In the rows, 128 means zero.
Rotation paths and how fast each direction turns (deg/step)
Each turn is a multiple of 5 degrees from 10 to 175, or 0.
Each row of a path follows its step; steps can be skipped.
path 1
step 0: [116 131 113 136 136 121 126 129 133 118 109 139 133 101 122 116 129 130
 133 127 133 136 124 132 129 132 127 122 142 127 126 125 133 120 125 141
 131 126 124 129 120 119 130 135 141]
step 1: [121 110 139 118 130 129 109 142 133 129 131 132 119 121 126 121 141 121
 124 119 137 138 115 139 131 134 138 134 141 124 134 126 133 123 132 124
 118 126 121 129 117 138 133 115 132]
step 2: [125 137 128 128 136 119 128 136 131 128 118 137 140 118 133 129 125 126
 125 124 135 137 103 140 125 118 121 124 133 109 124 137 135 133 129 131
 131 111 141 141 125 121 135 129 123]
step 3: [115 133 130 123 134 127 118 130 126 124 135 133 112 133 132 128 132 117
 139 121 118 129 126 124 121 124 127 126 138 126 131 137 149 115 128 137
 126 123 122 143 112 121 138 116 141]
step 4: [120 132 132 138 142 137 122 136 126 122 108 133 139 115 116 114 137 123
 124 122 136 130 122 144 121 132 129 131 123 140 126 131 142 134 126 141
 128 128 131 138 115 118 125 133 129]
step 5: [120 125 130 117 128 117 119 130 128 123 122 128 128 119 127 115 126 139
 125 113 124 139 118 131 126 142 138 132 145 112 132 129 126 113 128 131
 133 124 115 129 109 129 132 123 139]
step 6: [118 128 118 134 134 130 122 141 135 136 121 128 123 109 111 136 134 116
 126 132 141 136 111 140 130 125 125 123 134 119 126 124 138 127 131 125
 118 111 132 133 121 129 134 116 126]
step 7: [127 139 143 114 136 117 118 136 118 120 138 135 130 126 143 122 127 125
 128 117 124 135 117 135 120 122 130 125 133 126 125 131 139 128 132 125
 127 127 134 145 108 125 136 115 124]
step 8: [111 136 124 123 137 133 129 128 130 128 111 135 127 124 113 128 133 119
 130 125 114 130 115 129 121 131 117 125 128 132 124 142 141 126 120 135
 128 114 122 139 120 112 131 135 137]
step 9: [124 137 134 133 130 129 113 134 121 129 123 129 119 122 125 114 130 132
 125 119 136 132 126 142 123 136 139 127 135 130 131 114 133 120 139 138
 128 135 115 144 109 124 122 123 143]
step 10: [119 125 126 115 133 123 122 135 135 133 117 117 138 111 108 126 125 123
 113 115 134 133 116 136 127 129 131 131 133 120 129 135 129 127 119 128
 131 112 127 130 110 135 134 129 116]
Speeds:
[126 126 128 125 127 132 130 132 131 125 128 128 125 131 125 127 127 123
 124 129 123 128 130 124 129 126 130 133 129 127 130 129 129 129 126 128
 126 125 123 126 127 130 130 128 125]  160
[131 124 127 131 126 123 125 126 126 129 128 128 126 129 128 128 124 127
 131 131 125 130 126 128 127 129 128 129 122 130 132 125 128 132 127 130
 131 128 126 125 129 127 132 128 125]  0
[134 129 132 129 126 128 126 127 129 126 134 127 123 130 134 124 130 127
 130 125 126 128 127 127 126 132 131 128 127 127 125 128 126 124 130 127
 127 126 125 127 125 130 129 127 130]  175
path 2
step 0: [127 140 114 133 124 123 138 132 131 131 135 143 138 130 132 142 140 126
 137 118 130 125 120 112 119 132 130 125 129 122 126 120 130 118 115 144
 129 136 132 121 126 142 130 130 120]
step 1: [119 126 123 123 133 129 128 128 142 123 144 108 122 120 133 122 125 116
 131 128 124 127 114 136 130 129 113 123 134 129 127 136 123 124 126 129
 140 138 125 132 133 128 149 124 119]
step 2: [128 124 111 118 131 123 135 114 125 129 126 131 124 127 112 144 113 124
 124 133 129 133 135 128 122 139 132 118 128 130 148 123 147 124 130 139
 128 127 121 122 126 127 133 121 129]
step 3: [135 147 131 122 139 138 139 126 127 122 131 118 132 113 129 141 139 131
 128 123 127 125 122 116 114 133 118 117 119 130 121 132 127 134 116 134
 116 137 134 129 128 130 130 140 127]
step 4: [137 121 107 126 128 135 113 137 137 117 142 133 124 129 129 141 131 115
 139 126 132 128 123 125 135 133 127 123 140 133 129 118 129 120 126 114
 132 138 135 128 131 135 141 124 128]
step 5: [116 135 122 115 124 114 144 119 142 131 129 128 134 121 129 123 124 124
 139 133 123 136 143 128 117 130 123 116 119 124 129 132 140 117 137 127
 131 136 130 120 129 128 141 133 120]
step 6: [128 141 122 116 136 136 124 119 127 127 133 124 125 120 127 150 120 131
 127 117 118 128 114 139 113 129 124 139 135 139 133 127 126 139 127 135
 130 123 128 123 118 133 142 136 133]
step 7: [134 129 115 135 136 134 139 135 138 122 134 128 117 130 114 133 140 112
 134 129 137 110 123 120 121 135 132 116 127 126 127 125 137 121 142 127
 117 133 126 130 121 139 127 132 124]
step 8: [126 129 121 121 116 126 124 112 135 124 126 135 125 119 137 126 123 116
 127 121 133 139 117 132 118 136 106 118 121 129 122 129 130 130 122 113
 123 142 131 117 130 121 134 126 122]
step 9: [128 124 112 128 140 133 143 128 130 134 129 138 126 115 122 141 131 128
 134 123 127 132 135 131 120 124 131 138 138 126 132 123 124 120 126 143
 136 126 134 108 138 133 145 129 131]
step 10: [120 134 135 128 126 131 128 132 137 117 142 107 132 121 128 126 133 117
 131 137 130 122 123 140 112 140 120 122 134 130 130 127 144 134 130 138
 117 127 130 129 128 145 134 130 128]
Speeds:
[125 131 133 128 130 126 129 127 125 127 128 126 125 126 132 126 133 129
 128 129 130 131 126 131 126 128 131 125 122 124 129 129 129 129 131 129
 128 132 132 131 130 130 129 129 126]  155
[126 128 125 124 129 125 131 126 123 133 129 129 130 129 128 126 129 128
 127 126 127 129 129 127 124 130 127 133 124 129 133 127 129 129 124 125
 127 130 130 125 129 124 124 130 127]  120
[127 131 127 127 129 127 129 130 127 128 125 124 128 131 130 123 125 127
 131 126 124 130 131 132 130 129 125 131 130 127 132 129 127 125 129 133
 131 126 130 126 125 134 130 127 125]  85
path 3
step 0: [117 125 131 121 139 117 127 130 116 116 115 124 125 116 130 131 121 135
 131 142 135 110 108 138 125 140 128 123 133 132 126 128 130 126 115 122
 135 136 129 139 136 134 119 131 130]
step 1: [121 123 116 128 130 139 119 136 132 116 136 136 113 138 119 125 143 131
 137 134 123 133 136 126 144 130 112 134 132 129 126 124 133 131 127 138
 123 139 139 129 131 120 125 117 113]
step 2: [130 109 129 130 133 132 146 116 117 131 125 131 133 128 134 126 132 136
 118 123 125 123 116 123 136 127 131 128 122 124 130 128 111 131 135 141
 151 143 121 125 121 122 137 135 132]
step 3: [122 141 142 117 128 128 136 128 132 105 133 128 126 131 126 149 110 130
 135 133 138 119 122 132 130 145 125 143 134 129 121 125 124 130 130 123
 129 129 126 140 134 124 118 129 123]
step 4: [126 120 119 119 119 135 123 123 127 138 121 135 114 138 120 134 142 121
 135 123 114 128 122 133 142 123 134 136 123 116 126 111 138 121 132 134
 131 137 139 119 140 129 121 122 124]
step 5: [128 136 123 119 139 131 142 119 112 135 109 133 135 134 128 122 122 130
 123 134 122 120 127 108 138 137 125 117 130 130 125 132 118 117 129 130
 137 129 116 139 123 117 134 135 121]
step 6: [140 134 128 116 136 140 134 126 145 114 138 140 123 125 126 136 132 125
 143 136 128 117 124 137 122 141 120 122 135 130 134 124 127 140 130 125
 140 123 138 131 135 133 113 129 134]
step 7: [135 122 127 138 137 111 119 111 130 135 119 131 115 139 116 129 125 126
 125 118 114 129 125 138 139 122 131 127 131 130 113 121 128 127 132 136
 135 142 144 129 123 123 131 122 117]
step 8: [123 125 133 121 134 124 138 127 109 121 127 122 131 134 132 141 125 122
 134 141 119 124 121 121 140 129 102 116 124 127 125 123 126 129 121 120
 133 122 113 133 125 123 139 131 140]
step 9: [123 128 129 125 139 141 134 126 128 117 129 150 113 122 120 128 140 128
 122 128 131 121 127 142 140 138 132 138 143 130 133 125 126 131 118 115
 125 130 134 124 122 143 115 123 129]
step 10: [125 129 115 136 130 120 132 125 132 123 117 131 126 133 123 120 120 142
 136 122 122 130 126 134 150 116 122 125 125 125 115 128 126 132 140 144
 142 134 118 124 140 134 136 125 114]
Speeds:
[127 129 128 128 123 127 126 124 124 128 126 128 130 129 134 129 125 128
 129 125 129 128 127 122 128 132 125 125 131 126 132 130 125 129 126 127
 131 130 128 128 124 131 130 127 131]  125
[129 123 128 128 126 125 129 128 127 131 128 125 125 128 124 127 129 126
 126 126 124 131 127 122 132 131 124 130 128 131 133 131 132 129 127 129
 127 126 127 130 131 125 127 128 128]  110
[127 133 124 126 129 129 127 129 128 123 130 120 129 124 124 130 127 125
 128 127 127 126 128 127 128 127 127 128 131 126 131 125 129 128 127 130
 128 129 128 128 125 129 132 135 126]  140
[129 127 127 130 133 126 124 127 129 132 130 124 130 125 131 128 130 130
 132 130 125 125 132 125 128 128 128 124 129 129 128 125 127 130 127 126
 129 131 130 131 127 126 122 128 128]  55
[122 128 127 126 128 128 131 125 132 127 133 129 128 123 128 126 125 125
 127 130 130 128 125 129 128 133 132 128 132 132 127 128 130 129 129 124
 131 127 127 129 129 128 126 127 132]  120
